Read these off the matrix that follows.
1) What is the entry in the bottom-right corner?
2) What is the 2nd-last entry, reading row by row?
3) What is the 1st entry on the main diagonal?
4) What is the entry in the top-right corner?
5) What is the entry directly below 12?
6) What is the entry in the bottom-left corner?
7) What is the entry directly below the centre entry?
8) What is the smallest entry in the first row?
[[  0  -9  12   6  -5]
 [-82   8  28 -43   4]
 [  6   0  -5   0   2]
 [ -5  -8  39   9 -15]
 [-47   5  25 -22   1]]
1) 1
2) -22
3) 0
4) -5
5) 28
6) -47
7) 39
8) -9

x = [[-63, 14, -46, 5, 9, 60, 17, 0, 17, -60, 6, -18, -1, 2], [-25, -1, -3, -16, 15, 6, 2, 4, 10, -18, -24, -35, -12, -3]]
The entry just left of the largest entry -> 9
The entry just right of the smallest entry: 14
Report the entry just right of 10.
-18
The entry just left of 9: 5
The smallest entry is -63

A = [46, 252, 32, 141, 68, 70, 136]
The 2nd entry from the left -> 252
The 1st entry from the left is 46
Give the fourth entry.
141

Read these off the grid that follows. Indices start at 1.
1) Find the top entry of the column that holds the largest entry.
2) Find the maximum.
3) Find the entry at row 3, column 1.
4) Find the entry at row 2, column 2.
5) Find the top-right entry.
6) Find the bottom entry of the column that holds the smallest entry.
7) Find the entry at row 3, column 2.
8) Find the entry at row 1, column 3.
[[ 142.5  -63.0   36.2  -16.8   43.9 -274.9  -58.3 -175.2   33.7  -68.3]
 [  31.1   20.9   16.7 -119.3   72.9   73.8   15.7   93.2  102.4   33.1]
 [ -99.9 -136.9 -169.0   29.3 -184.6  -65.1   34.6  136.2 -100.3   31.1]
 [ -16.5 -113.2   71.3  -46.6   -4.9  -60.6  -33.0  -86.9  149.9  -28.6]
 [ -36.3   80.3  -13.2   26.0  -40.2  104.9   46.8  175.6    3.4   49.6]
 [ -42.6  111.1  -70.4    6.2   64.7  103.5   33.3  141.4 -111.9   23.4]
 [ -27.2   11.6   14.9   -2.2  -87.4  141.9  -61.9 -139.5 -108.2  -76.5]
 [  50.5  -39.3  -21.2  -30.6    3.7 -133.3  -62.5 -161.1   55.1  -65.2]
 [-154.2 -119.4  -90.7   26.7   25.3   -1.5   53.7  120.6  -76.2   29.8]
 [-161.5  -54.7   38.6   96.8  -56.0  -64.8   -9.9   55.4 -146.9  -16.0]
 [-117.8  -88.5 -102.5   -6.5   56.4   83.6   32.3   60.0  178.4   22.8]
 [ 263.4  -40.9   34.3  104.1   34.7 -129.4  -60.5 -192.8  -30.7  -76.8]
 [ -53.3  -52.1   81.9  -92.5  -75.3    4.7  -60.7 -166.1   61.6  -72.8]
 [ 204.3  -34.3   25.7  112.3   22.0  -78.9   30.3   60.4  156.3   38.8]
 [-179.8 -169.4  -74.9  112.4 -138.5  -83.2   53.0  141.7  -62.3   57.4]
 [ -69.7  142.5   -8.9 -168.0  -82.4  -50.2   14.7   87.4  122.6   42.3]]
1) 142.5
2) 263.4
3) -99.9
4) 20.9
5) -68.3
6) -50.2
7) -136.9
8) 36.2

Questions about the row below.
1) Give the 2nd entry from the left.
2) Give the entry just left of 140.
3) Give the 2nd entry from the right.
4) Give the entry just right of the smallest entry.
5) Give the third entry from the left.
[126, 133, 40, 71, 176, 65, 140, 23, 137, 198, 128]
1) 133
2) 65
3) 198
4) 137
5) 40

[[95.4, 89.9, -57.5, -6.3, 107.5, -28.5],
 [25.8, -50.5, -74.2, 42.3, -96.4, -69.0],
 [-124.8, -2.7, 196.0, 15.1, 0.7, 117.0]]
The third entry on the main diagonal -> 196.0
The last entry of the largest entry's row -> 117.0
What is the entry in the top-left corner?
Answer: 95.4
The 3rd entry, reading row by row -> -57.5
What is the fifth entry from the end, reading row by row?
Answer: -2.7
The entry just right of 25.8 -> -50.5
What is the smallest entry in the last row?
Answer: -124.8
The 5th entry in reading order -> 107.5
The smallest entry in the last column: -69.0
What is the entry directly above 196.0?
Answer: -74.2
The 3rd entry on the diagonal from the top-right corner: 15.1
The entry directly above 0.7 is -96.4
The 2nd entry in reading order: 89.9
The entry directly above the smallest entry: 25.8
What is the 2nd-last entry, reading row by row?
Answer: 0.7
The entry just right of -74.2 -> 42.3

B = -5,-23,-12,83,-49,24,12
The first entry from the left: -5
The third entry from the right is -49
Which number is the last entry?
A: 12

Read these off the row that follows.
1) Report the entry just left of -4.
2) Report the entry just left of the centre entry.
[ 30  -1 -33   1  -4]
1) 1
2) -1

[320, 893, 997, 695, 804, -93, 513, 282, 343, -704, -105, -847, 182, -611, -225, 446]
The second entry from the right: -225
What is the entry just left of -105?
A: -704
The 3rd smallest entry is -611
The last entry -> 446
The entry just right of 997: 695
The entry just left of the largest entry is 893
What is the 1st entry from the left?
A: 320
What is the entry just left of -704?
A: 343
